Each row of D is roughly a mix of the hidden directions of one of several groups.
D (113 x 11):
[[-15 -17   5  35 -45  24 -44 -17  47  44 -10]
 [ 24  -9 -29  36 -24  56   2  29  36 -47   9]
 [-30  14  52  67 -39  -5 -28 -10   5   8  12]
 [ -1  32  11 -20  -3 -26  37   5 -29 -59 -54]
 [-45  44 -29 -12  33 -11  15 -22  -9 -33  54]
 [-26  -8  59  18  12 -17 -45 -12   9  -3 -61]
 [-44 -61   4 -21  18  40  -7 -17  16 -46  12]
 [-33 -35  36 -50  41 -14 -16   7  23  11 -45]
 [-41 -38 -17  13  -4  19  49  -1  12 -17 -65]
 [ -6 -15 -20 -16  86   9  -6  42  -2 -22  13]
 [-28  33 -10 -35   8  -5  55  64 -17 -13   4]
 [-33 -30 -17 -19  27  40 -68  -9  14 -30 -11]
 [-35   5 -18  -6  42 -15 -55 -34 -35  37  24]
 [ 49  34 -20 -15 -17  -5  31   0 -44 -34  49]
 [ -8 -32 -63  35   3 -31   6  60   1   8  -8]
 [ 30 -16 -18 -41  10  37  50   3 -47  15  37]
 [  5  33  11  11 -12 -24  72   1  -7 -37 -47]
 [-32 -19  25 -48  24 -25  44 -30 -38 -32   6]
 [ 60 -15 -14  -8  16  19  23  10  -7  64  38]
 [ 31 -39  16 -14  -1   0 -67  -3 -44 -30 -25]
 [-25  40  24  -5  20 -24  41 -14 -28 -36 -57]
 [  2 -28 -10 -41  15  40 -21 -13  46  51  35]
 [  0 -27  41 -45 -27  -5  27 -41  38  30  31]
 [  2   2 -51  44 -13 -32  24  55  10  22  32]
 [ 58 -33  18 -44  18   5 -51  -6  22  23  12]
 [-10  83  -3 -25   0   9 -27 -17 -38 -28  -4]
 [-20 -10  61  22   9 -28 -29 -40   6 -35 -40]
 [ 47  -7  11 -10  15 -17 -16  73   3  47  11]
 [ 29 -25 -18  63   3  11 -52  -5 -37  29   3]
 [-48  -5  30  28  -6  29 -16   1 -48  34 -48]
 [-34 -15 -70 -21 -27 -10  24  49  15   0 -13]
 [-14 -55  33 -24  -1 -33 -56  39  10  13   2]
 [ -7 -44 -15  44  31 -39  23  25  13 -18 -52]
 [  3   1 -62 -26   0 -27  18  69  17   8  13]
 [ 25  -9   8  56 -26  -7  30  44  14  52  23]
 [ 28  36   3  47  33 -35  20  42  10 -23  37]
 [ 30 -14  49 -43  22  -1 -33 -10 -38  16  47]
 [-20  28 -66  40  -3   1 -30 -11 -22 -47   9]
 [ 10 -42 -69  16 -18 -26 -39   2  -9  36  10]
 [ 51 -33  -2 -21  28  -7 -46 -14  11  57 -18]
 [-23 -61  30  -1 -22  19  43 -18  34   6  38]
 [-25 -25 -24  23   8  42 -79   1  22   6  -3]
 [ 24 -53 -14  31  -8  -3  67   5  29   2  30]
 [  1   0  41   0  31 -29  41 -25 -49 -45 -27]
 [ 32  57 -29 -32  43  -7  30 -10 -10 -37  20]
 [-39  34 -43 -21 -35   1   1  32  56 -15 -17]
 [  7 -47 -16 -38  -8 -28  -1  39  21 -60  24]
 [ -7 -10 -49  -7  46  18 -10   4  22  72   4]
 [ 52 -27  40  23 -44   3 -15   0 -32 -33 -33]
 [-20 -25 -34  20  16  43 -70  -6   8   4  34]
 [ -1  -8  21  46 -14 -29   6  46   6  54 -46]
 [-31  15 -46  52  14  16 -55 -16 -34  -2   6]
 [ 10 -20 -22  -5  -3   2 -91   6 -33 -22  10]
 [-22  -1 -35  61   7  -5  64  -6  29  15  18]
 [ -8 -12   8  64 -27 -29   2  -2 -23 -55  37]
 [ 66  22  -4 -23 -57   7 -35   9  -3  15  27]
 [ 10   9 -11 -54  18  10  20 -18 -26 -75  14]
 [ 34 -18  -9   4  47 -10  53 -45 -20  27 -31]
 [-29  -2 -11  47  25   8  76 -13  18 -22  13]
 [-13 -35 -51  -4   5   1  61   5  51 -22  -6]
 [  1  -4   5   2  51 -19  40  -3 -20  38 -67]
 [  8 -20  21 -26 -62 -11 -28  -5 -65 -18  -1]
 [-19 -10  45  77   2  -3 -20   5 -23 -38   6]
 [ 21  14 -53 -35  27 -45  19  17   2  50 -17]
 [ -7 -35 -22  14 -12 -40 -10 -22 -74 -12  32]
 [ 32   8  44 -30 -61 -37  33  -2 -15  17 -18]
 [ 40   5  16  36   4   7 -39 -69  -7  30  20]
 [  6 -33  18  44  47  14  36  15 -37  21 -42]
 [ 51  18 -17 -58  18 -39 -12   6  34   7  31]
 [ 32 -40 -10  42 -19  39 -38  -4  16  51 -12]
 [ 25  28  -5  36 -32 -26  56  -4 -38  15  40]
 [ -2 -26  -2  45 -50  28 -45   2  30  43  11]
 [ -2  41 -28  51 -18  -9 -56  -5 -25  34 -22]
 [-43   1  19  57 -34  37   3 -15 -38 -30  18]
 [-50 -38 -14   5  14  45 -43 -38  31 -15   9]
 [ -2 -44 -25  46 -17  -3  54   9  47   2  27]
 [ 36  64  20 -19   3  21   9 -48  13  14  41]
 [  3   3   2  21 -75  15 -54 -29   7  25 -12]
 [-39  35  26  31 -28 -40  21  20  -2 -35 -46]
 [-12  49  16 -20 -37  31   5 -15 -21 -24  64]
 [ 23 -46   9 -30  -1  10 -57  47 -15  21  32]
 [-24 -23  21  31 -69   7 -28 -30  16  38 -17]
 [ 56  24 -34   8  -4  27  -1 -22  15  34  58]
 [-17  56 -48  40  -8 -29  27 -32  -5  29  -2]
 [ 25 -25  14  36  17  18  38 -18   0  46 -60]
 [-65  13  24 -17 -11 -19 -25  18 -37  18 -51]
 [-21  -6  50  35  -1  20 -58  -3  14  21 -47]
 [-15 -38  20  47  -6 -41 -48 -11  18 -43 -19]
 [-31  50   4 -18  33  15   9 -15   8  44 -59]
 [-43  12  -8 -28  76 -17 -21  -9 -18  35  -2]
 [ 15  -3  23  30  45   4 -13 -15 -34  75  -3]
 [-36  31 -16 -22  28  -1  57   4  40  34 -33]
 [-53  38  -4 -17  58 -42  20   0 -22  -3  16]
 [-26   3  61  31  40 -34  20 -24 -39   7 -15]
 [ 18  14  -9 -16 -17 -12  12  11  33 -64  65]
 [-47 -34  33  15 -36  -5  52 -47   5  -4  -3]
 [-26 -19  -9  46  -6   8 -29  17  41  68 -14]
 [ 22 -25  38  10 -40   3 -44 -15 -23 -50  38]
 [-61   0  -1  58 -40  18   6 -25 -11 -27 -19]
 [ 36  39 -11   9 -29 -16  58 -12 -38 -20  38]
 [ -6  77 -11  44  14   9   6 -24 -41  19   4]
 [  4 -37 -36 -13   8  -3  34  16 -77  18  19]
 [-16 -52  18 -69  -2  -9 -14  20  44 -14  -5]
 [ 35 -22  13 -87  13  27   1  -1  -5  20   6]
 [  9 -32  15  41 -65  20 -18  42  10  -2 -34]
 [ 35   0  17   9 -65  -3 -32   8  17  60  10]
 [ 42 -12  26  25 -36  35 -26   3  13  61  25]
 [ 31   9 -34  10 -15  41 -22  47  15  32  54]
 [  6  23 -22 -36  -4  55  43   4 -35  45  20]
 [-52 -13 -31 -40   7  15 -11   0  67  -1 -25]
 [-45  20  13 -23  11 -45  45  24  -9 -44 -32]
 [  0   6  38 -82  24 -22  -2  -5   5   7 -40]
 [ -2  -1  -4   3  34  28  51  -5  77 -20   1]]

Here is one row of each group, with its name. Which group are the others in?
[ 52 -26  -9 -19  43 -52 -12  13  45   0 -13] : L
[  4   2 -48  57   4  30 -48  30 -26  -8  23] : T
[-56  19 -26  -8  24 -17  50 -14  22 -43 -29] : N

[-29 -19  37   7 -18 -34  45  25  32 -15 -54] : N
[ 18 -21  56   2  34 -11  18 -26 -44   2 -53] : N
[ 19 -19   1 -36   9 -11  47  19  14 -69  33] : L
[ 48 -42 -36  56  10  17 -22  -1  10  35  15] : L
[  7  10  22   7 -27  -1 -36 -25 -42 -76   3] : N
[-40 -14 -24  18   5  36 -18 -24  53  26 -50] : N
[-57  37  19 -27  50 -14 -36 -24 -22   0  -1] : N
[  8 -33  16 -39   2  24 -10 -19  60  32  49] : T
[-23 -16 -13 -79  19   2  -4  -2  32 -24  41] : N
[-20 -22  28 -50  -1 -45 -43  22  23 -34 -27] : L
[ -3  19  38 -19  -6 -53   4   9 -13  31 -68] : T
